2.58 -0.22
-4.51 3.37
-4.41 -5.49
-4.23 -1.70
-4.40 -0.42
-1.50 -7.93
-2.05 8.49
3.08 0.50
->
3.08 0.50
-2.05 8.49
-1.50 -7.93
-4.40 -0.42
-4.23 -1.70
-4.41 -5.49
-4.51 3.37
2.58 -0.22

-5.57 2.38 6.61 -3.35
-3.62 2.11 2.91 -2.98
-4.12 1.25 6.01 -2.07
-4.81 1.43 6.54 -2.40
-0.53 -0.34 2.55 -0.11
0.33 0.47 -0.56 -0.80
1.23 -0.39 1.38 0.49
-1.52 1.23 0.98 -1.83
3.63 -1.77 -0.62 2.08
1.70 -0.45 0.84 0.64
->
1.70 -0.45 0.84 0.64
3.63 -1.77 -0.62 2.08
-1.52 1.23 0.98 -1.83
1.23 -0.39 1.38 0.49
0.33 0.47 -0.56 -0.80
-0.53 -0.34 2.55 -0.11
-4.81 1.43 6.54 -2.40
-4.12 1.25 6.01 -2.07
-3.62 2.11 2.91 -2.98
-5.57 2.38 6.61 -3.35

7.70 -4.87
1.00 5.85
-7.51 6.73
5.90 -7.07
1.90 -8.25
3.92 -7.52
5.66 -2.77
->
5.66 -2.77
3.92 -7.52
1.90 -8.25
5.90 -7.07
-7.51 6.73
1.00 5.85
7.70 -4.87

6.08 -0.30 0.79 0.61 1.48 7.00 -4.58 -0.35 4.92
-4.92 0.68 0.96 -1.05 1.34 -0.47 -6.50 -7.00 -4.66
-3.88 -2.32 2.38 -0.86 1.20 1.72 -6.37 -4.66 -1.99
->
-3.88 -2.32 2.38 -0.86 1.20 1.72 -6.37 -4.66 -1.99
-4.92 0.68 0.96 -1.05 1.34 -0.47 -6.50 -7.00 -4.66
6.08 -0.30 0.79 0.61 1.48 7.00 -4.58 -0.35 4.92

1.07 -0.10 2.23 0.78 -0.21 1.03 -3.03 -1.25 0.44 0.60 0.69 2.14 2.67
-4.35 0.50 -1.69 -0.44 0.34 -0.66 4.23 0.31 3.44 -0.12 1.62 2.62 1.09
0.20 1.77 -0.60 -1.11 0.36 -0.01 1.42 -1.36 1.70 0.51 -0.95 2.65 6.36
1.60 -0.23 2.53 0.30 1.26 0.96 -1.35 0.31 0.26 -0.53 0.44 -1.97 -0.97
-2.67 -0.35 -1.16 -2.25 1.52 1.56 1.89 -0.13 3.03 -0.02 -1.40 2.35 1.68
-0.23 0.85 0.34 -1.28 -0.42 -1.87 1.06 -1.57 1.59 1.18 0.27 1.91 1.06
-0.53 -0.06 0.52 -3.10 -0.11 -1.22 -0.90 -0.17 -0.25 2.06 -1.22 0.79 -0.26
->
-0.53 -0.06 0.52 -3.10 -0.11 -1.22 -0.90 -0.17 -0.25 2.06 -1.22 0.79 -0.26
-0.23 0.85 0.34 -1.28 -0.42 -1.87 1.06 -1.57 1.59 1.18 0.27 1.91 1.06
-2.67 -0.35 -1.16 -2.25 1.52 1.56 1.89 -0.13 3.03 -0.02 -1.40 2.35 1.68
1.60 -0.23 2.53 0.30 1.26 0.96 -1.35 0.31 0.26 -0.53 0.44 -1.97 -0.97
0.20 1.77 -0.60 -1.11 0.36 -0.01 1.42 -1.36 1.70 0.51 -0.95 2.65 6.36
-4.35 0.50 -1.69 -0.44 0.34 -0.66 4.23 0.31 3.44 -0.12 1.62 2.62 1.09
1.07 -0.10 2.23 0.78 -0.21 1.03 -3.03 -1.25 0.44 0.60 0.69 2.14 2.67

2.28 7.74 -2.35
1.37 -5.58 -1.89
-4.18 -8.19 2.48
-2.29 -4.45 1.44
1.22 -4.46 -1.42
0.85 0.05 0.13
2.32 -0.64 -0.90
->
2.32 -0.64 -0.90
0.85 0.05 0.13
1.22 -4.46 -1.42
-2.29 -4.45 1.44
-4.18 -8.19 2.48
1.37 -5.58 -1.89
2.28 7.74 -2.35

-1.26 0.93 0.33 -0.82
-0.32 0.93 0.33 -6.62
-9.08 2.54 0.33 -0.82
1.35 0.93 1.45 -1.69
-1.66 0.93 -2.65 -0.82
1.80 0.26 6.55 -0.82
->
1.80 0.26 6.55 -0.82
-1.66 0.93 -2.65 -0.82
1.35 0.93 1.45 -1.69
-9.08 2.54 0.33 -0.82
-0.32 0.93 0.33 -6.62
-1.26 0.93 0.33 -0.82

-0.60 1.73 -0.11 5.11 3.20 5.22 -0.05
1.38 3.33 0.25 1.03 4.93 5.16 1.45
-3.65 -3.44 1.05 -2.66 -0.20 1.03 5.71
-1.89 0.71 -0.53 6.38 1.70 4.36 0.32
-4.18 -1.35 -1.23 5.88 -0.95 1.89 2.64
-4.96 -2.84 -0.83 1.87 -1.55 0.36 5.25
-4.54 -3.29 -0.03 -0.55 -1.02 0.38 5.85
1.90 3.81 0.20 -0.87 4.69 4.15 2.95
-3.13 -0.35 -0.95 6.66 0.21 3.18 1.29
-4.84 -2.19 -1.22 4.20 -1.56 0.90 4.11
0.53 2.61 0.16 3.18 4.36 5.52 0.37
->
0.53 2.61 0.16 3.18 4.36 5.52 0.37
-4.84 -2.19 -1.22 4.20 -1.56 0.90 4.11
-3.13 -0.35 -0.95 6.66 0.21 3.18 1.29
1.90 3.81 0.20 -0.87 4.69 4.15 2.95
-4.54 -3.29 -0.03 -0.55 -1.02 0.38 5.85
-4.96 -2.84 -0.83 1.87 -1.55 0.36 5.25
-4.18 -1.35 -1.23 5.88 -0.95 1.89 2.64
-1.89 0.71 -0.53 6.38 1.70 4.36 0.32
-3.65 -3.44 1.05 -2.66 -0.20 1.03 5.71
1.38 3.33 0.25 1.03 4.93 5.16 1.45
-0.60 1.73 -0.11 5.11 3.20 5.22 -0.05
